Here are some numbered points:
tensor([ 0.98,  0.55, -0.97, -0.99,  1.51, -0.02, -0.47, -0.53, -1.00, -0.98, -1.99, -0.98]) 0
tensor([ 0.98, -0.95,  2.51, -0.49, -0.98, -0.52, -0.97, -1.03,  0.49, -0.48,  1.00,  0.01]) 1
tensor([-1.51,  0.55, -0.97, -1.49,  2.01, -1.02,  3.02,  1.96, -1.00, -1.48, -1.49, -0.98]) 2
tensor([-0.01, -0.95,  1.02,  0.51, -0.98,  0.48, -0.47, -1.03, -0.51, -0.48,  1.00, -0.48]) 3
tensor([ 0.48, -0.45,  0.52, -0.49, -0.48, -0.52,  0.03, -1.03, -0.51, -0.98, -0.50, -0.98]) 4
tensor([ 0.98, -0.45,  1.02,  0.01, -0.48, -0.02, -0.47, -0.53, -0.01,  1.01,  0.00, -0.48]) 5
tensor([ 1.98,  3.04,  2.02,  3.00, -1.48, -1.02,  1.52,  1.47,  1.49,  1.01,  1.49, -0.48]) 6
tensor([-1.01,  0.55, -0.97, -0.99,  1.51,  0.48,  0.03,  1.47, -1.00,  0.51, -0.50,  1.01]) 7
tensor([-0.51,  1.05, -0.48, -0.99,  0.51, -1.02,  0.03,  0.97,  0.99,  0.01, -1.00, -0.48]) 8
tensor([-0.01,  1.55, -0.48, -0.99,  1.01, -1.02, -0.97,  0.47, -0.01,  0.01, -1.00, -0.98]) 9
tensor([-0.01,  0.55, -0.97, -0.99,  1.51, -0.02, -0.47, -0.03, -1.00, -0.98, -1.49, -0.48]) 10
tensor([-1.01,  2.04, -0.97,  2.00,  0.01, -0.02,  1.52,  1.47, -0.51,  0.01,  0.50,  2.01]) 11
tensor([-1.01, -0.45, -0.97, -0.99,  1.01, -1.02,  0.53,  1.47,  0.49, -0.98, -0.50,  0.51]) 12
tensor([ 0.98, -0.95,  1.02,  1.50, -1.48,  1.47, -0.47, -1.03, -1.00,  0.51,  1.49, -0.98]) 13
Which three points above are nearest to each new point by angle, seen from the average point of the numbered points? Their numbers follow each, nearest first.
tensor([ 1.98, -0.95,  4.01, -1.49, -0.48, -1.02, -1.47, -1.03,  1.49, -0.98, -0.50,  0.01]) 1 5 4
tensor([-0.01, -0.95,  1.52,  1.00, -0.98,  1.97, -1.47, -1.03,  2.48,  2.51,  1.49,  3.00]) 5 1 13
tensor([ 0.98,  0.55,  0.52,  1.00, -0.98, -0.02, -1.47, -1.03,  1.49, -0.48, -0.50,  0.51]) 1 5 3
tensor([ 3.47,  3.04, -0.97,  0.51,  0.01, -0.52, -0.97, -1.52, -1.00, -0.98, -1.99, -0.98]) 0 9 10
tensor([ 0.48,  0.55, -0.97, -0.49,  0.01, -1.02,  2.02,  0.47, -1.00, -0.98, -1.00, -0.98]) 2 0 10
tensor([-0.01,  0.55, -0.97,  0.51, -0.48, -1.02,  1.52, -0.03, -0.51, -0.98, -0.50, -0.98]) 2 4 11
tensor([-0.51, -0.45,  0.02, -0.49,  0.51, -0.02, -0.47,  0.47, -0.01,  0.51,  0.50,  0.01]) 7 5 3
tensor([-0.01, -0.95,  1.52, -1.49,  0.51, -0.52, -0.97, -0.03,  0.99,  0.51,  0.00,  0.51]) 1 5 3
tensor([-0.51, -0.45,  0.02, -0.49, -0.48, -1.02,  1.03,  0.47, -0.01, -0.48, -0.50, -0.98]) 2 12 4
tensor([-1.01,  1.55, -0.97,  0.01,  0.51, -0.52,  1.52,  1.96, -0.01,  0.01, -0.50, -0.98]) 2 8 11
tensor([-0.01,  0.05,  0.02,  0.51, -0.48, -0.52,  0.53,  0.47,  0.49,  0.01,  0.50,  0.01]) 6 11 13
tensor([-0.01,  1.05, -0.97, -0.49,  0.51, -0.52,  1.52,  0.47, -1.00, -0.98, -1.49, -0.98]) 2 10 0
tensor([-0.01, -0.45,  0.02,  0.01, -0.48,  0.48, -0.97, -0.53, -0.01,  0.01,  0.00,  0.01]) 3 13 5
tensor([-0.51,  0.05,  0.02,  0.51,  0.01, -0.02, -0.47, -0.03,  0.49,  0.01,  0.00,  0.51]) 3 11 1
tensor([-0.51, -0.95, -0.48, -0.49,  0.01, -0.02,  1.03, -0.03, -1.00,  0.01,  0.00, -0.48]) 2 3 4
tensor([-0.51, -0.45, -0.48, -0.49,  0.01, -0.52,  1.03, -0.03, -0.51, -0.48, -0.50, -0.48]) 2 12 4
tensor([-1.51, -0.95, -0.97,  1.00, -0.98, -0.02,  1.03,  0.47,  0.99,  0.51,  1.49,  0.51]) 11 3 13
tensor([-1.01, -0.45,  0.52,  1.00, -0.98, -0.52, -0.47,  0.47,  1.99,  1.01,  1.49,  1.51]) 1 6 3
